In the rows, 128 means zero.
Each named turn below is shown by a few rows before and after it. Which turns, in which order, take the first row of each later pair to the second? The first pair is answered.
vap:
[157 153 116 142 125  94 121 154  98 120 128 155  64  89 149 104 145 151] |-> [161 175 107 122 142 122 115 137  88 126 111 136  82  98 157 104 166 143]
[136 111 147 144 114 100 129 137 103 116 122 133 110 124 133 120 113 138] |-> [123 139 140 118 141 115 119 133 107 124 124 127 101 140 163 136 123 135]
[126 139 106  94 142 139 133 136 142 135 125 146 105  86 127 132 135 139] |-> [143 140 109  96 135 142 135 129 127 139 106 134 126  85 115 129 148 122]
[123 112 140 156 118 128 112 141 162 120 137 135 147 122  86 132 122 112] |-> [110 127 137 137 145 133 102 146 173 115 152 142 123 136 112 148 117 124]
Bune:
[111 161 133 132 121 145 118 130 133  85 109  90 141 165 120 131  96 113] |-> [108 177 130 116 135 156 107 135 138  90 106  96 136 151 118 137 108 116]
[127 153 127 127 135 171  99  96 128 141 104  95 176 167 128 133 125  96] |-> [135 165 120 108 152 185 102 112 127 140  94 104 164 146 127 134 156 104]
[128 131 132 144 143 153 111 142 151 143 124 128 156 145 111 143 133 123] |-> [136 135 129 135 152 154 110 153 148 145 108 133 151 129 110 138 144 124]
[124 160 152 111 112 178 122 148 193 138 140  99 177 132  93 136 138 106] |-> [131 163 152 101 123 178 124 160 184 136 124 104 167 109  93 133 156 110]
puv:
[107 164 124 126 122 136  74 138 136 140 182  95 163 203 154 139 107 150] |-> [140 120 153 166  74  96  87 166 121 116 161 110 165 186 123 100 100 150]
[108 122 127 117 107 103 180 114 145 137 181 130 114  95  98 143 125 128] |-> [125 133 135 108 117  80 178 145  94 124 140 142  80  99 128 118 139 138]
[113 134  96 116 104 139 122 130  92 152 114 109 120 103 123 134 140 129] |-> [114 121  99 126  97 138 126 119 110 155 125 108 133 101 104 139 137 126]
[128 109 125 131 110 103 149 121 138 132 159 138 122 117 116 142 119 138] |-> [136 133 129 116 131 101 142 133 102 132 146 142  93 121 145 130 136 139]

Each pair is 2 to 4 turns apart.
[173 148 125 124 133 135 103 157 103 118  81 133  94 120 109 108 153 122] |-> [174 118 128 152 106 132 111 143 134 116  97 137 129 108  67 111 136 119]	puv puv
[107 142 102 113 155 151 130  88 154 134 134  95 155 195 163 132 117 113] |-> [152  72 121 161  98 123 146 116 175 126 117 129 168 130  85  97 122 113]	Bune puv
[100 106 163 162 109  88 113 173 120 112  97 157 109 149 103 100 130 159] |-> [ 77 105 155 165 109 116 112 141 167 127 144 146 144 154  77 127 110 151]	puv puv
[105 152 127 133 128 158 133  94  92 135 125  97 140 179 168 150 108 123] |-> [126 144 128 146 109 141 151  98  64 128 108  97 140 166 163 133 117 122]	vap puv
[116 128 123 130 126 137 135 104 149 141 148 119 144 129 112 141 130 130] |-> [121 112 135 135 110 108 147 122 125 131 144 128 116 116 123 132 120 147]	puv puv vap vap
[144 164 121  92 185 150 108 134  91 114  99 117 119 144 164 141 159 134] |-> [151 151 102  85 187 169 129 130 123 134 121 122 130 103 125 156 175 133]	puv puv puv Bune
[165 119 120 135 120 128 141 152 128 141 109 132 143  87  88  93 132 141] |-> [167 129 112 128 131 138 138 144 121 139 104 121 154  96  92  93 142 128]	vap vap vap
[134  86 150 170  70  88 162 153 134 112 124 148 129 109  88  83 110 134] |-> [ 91 111 124 143  94 141 163 100 199 144 181 128 159 127  81 140 104 124]	puv puv
[126 116 215 162 109 128 129 109 142 116  89 120 144 180 137  73 142 103] |-> [111 170 189 102 162 164 122 110 141 137  95 113 129 172 171 102 177 104]	puv Bune
[118 145 148 138 136 125  97 105 133 109 136 117 139 164 146 162  93 112] |-> [140 115 148 153 109 121 111 104 139 114 128 120 170 136  97 149 101 100]	vap Bune vap
[126  97 103 134 147 147 112 170 217 134 166 167  95  51  61 146 147 147] |-> [170  64 141 190  96 114 102 180 180 109 119 161 123  75  43  96 127 132]	vap puv Bune
[141 146 132 134 140 135 109 151  88 138  93 151 134 119 163 104 155 156] |-> [156 116 129 149 121 139 124 143 126 139 110 158 160  79 105 109 154 153]	puv Bune puv
[ 98  86 134 135 122 112 143 112 158 134 182 141 111 111 111 144  88 146] |-> [161 101 138 149  92 124 145 112 117 131 108 110 174 120  88 103 136 104]	puv puv vap puv
[133 108 151 136  72 103 150 108  92 115 118 135 146 126 115 109 119 126] |-> [146 119 139 125  86 110 153 114  88 116 105 134 153 117 117 104 142 123]	vap vap Bune vap
[108 161 120 125 154 168 106 116 176 148 136 116 183 170 119 158 142  94] |-> [146  98 166 185  99  99 115 170 136 115  98 154 149 147  97 102 124 111]	vap vap vap puv
[150 138 104 108 112 121 159 141  98 121 103 136 136  88 123 121 158  96] |-> [117 100 125 137  95  87 164 140 112 109 139 151 113  98 126 120 115 123]	vap Bune
[104 117 144 149  98  97 132 115 124 120 154 126 128 168 135 130  80 143] |-> [129 102 144 157  95 118 126 114 154 125 142 132 156 147  89 131  90 126]	vap Bune puv
[134  99 145 146 104  78 148 142  81 104 101 126 106 133 145 103 111 138] |-> [122  78 139 163  80  98 150 109 134 114 150 124 147 132 101 124  97 131]	puv puv
[117 107 145 117 119 150 130  71 150 158 161  98 172 182 159 127  98 124] |-> [175 134 132  80 161 141 126 148  95 149  83 133 104 105 162  89 174 133]	Bune Bune puv puv
[150  94 144 155  88 107 143 130 108 132 108 134 137 117 106 105 114 129] |-> [152 120 138 127 115 107 136 143  74 126  88 132 111 130 152 105 135 134]	puv puv puv
[158 115 128 131 139 152 107 151 156 121 109 137 163 114  97 125 141 115] |-> [152 146 122 109 163 164 103 157 144 125 102 133 146 121 126 135 148 115]	puv puv puv puv
[134 122 142 160  91  96 147 165  95 117 116 134 112 100 128 117 131 128] |-> [125 155 131 122 121 103 144 160  81 123 112 125  93 117 165 128 149 128]	puv puv puv
[124 126 120 104 105 102 141 163  79 111 121 150  94  99 117  82 162 139] |-> [ 68 142 108  92 138 131 120 155 138 127 172 153  79 117 134 131 135 149]	puv puv vap
[ 82 109 102 136  76 116 125 128 154 129 198 110 117 137 121 162  83 157] |-> [139  93 128 172  37  97 117 150 121 110 124 100 140 135  93 103 108 134]	vap puv
[163 104 168 169  85  98 150 115 110 110  94 105 154 168 120  83 145  93] |-> [141 121 164 163  99 106 129 108 110 106 105  97 152 196 146  89 135  95]	Bune puv puv puv
[109 102 155 163  95  90 164 139  82 123 110 136 115 127 157 123 122 110] |-> [ 97  93 132 169  88 119 168 121 145 137 147 133 149 108 113 149 116 101]	puv Bune puv
[ 53 142 147 110 164 144  91 157 150 133 120 126  80 114 174 106  82 149] |-> [ 89 111 166 164 114 155  75 137 184 130  96 115 163 125 101  89  75 112]	puv vap puv Bune
[102 153  93 107 128 145 142  88 122 157 149 113 139 113 141 145 131 117] |-> [134 152  97 103 126 119 145 128  85 139 114 127 110  88 140 120 153 123]	Bune puv puv
[111 158 123 122 140 167 104  89 136 144 131  90 162 180 147 149 115 114] |-> [ 85 101 148 159 113 114 118 108 164 127 175 130 124 153 129 145  72 149]	vap vap
[110  67 133 177 105 109 143 123 139 110 140 166 134 107 105 116 119 119] |-> [ 91 124 114 114 178 139 120 144 131 117 138 170  85 111 160 142 147 136]	vap Bune
[138 170 177 128 143 120 132 113  61 131 128 118 124 172 167 104 125 150] |-> [118 112 169 150 126 134 144  93 151 146 204 143 142 125 101 142  97 160]	puv Bune vap vap
[134 169 119  96 180 143 118 127 110 133  96 119 108 142 150 156 163 119] |-> [125  95 140 149 126  79 147 141 130 119 132 161  80  96 116 149 113 152]	vap vap
[131 144 118 101 153 172 114 115 153 135 134 111 160 123 106 161 149 111] |-> [145 161 131  97 166 163 108 143 113 125  98 119 127 129 136 138 157 118]	puv puv
[123 114 122 132 111 167 125  63 158 136 172  98 185 161 104 149 122  95] |-> [108 100 167 150 126  97 109 135 107  94 156 151  80 172 170 117  88 145]	puv vap Bune
[206  96 119 150  65 128 195 112 100 139 152 104 174  71  30 123 171  86] |-> [171  76 115 149  66 107 212 107 118 142 205 128 132  51  40 148 140 115]	puv vap puv puv
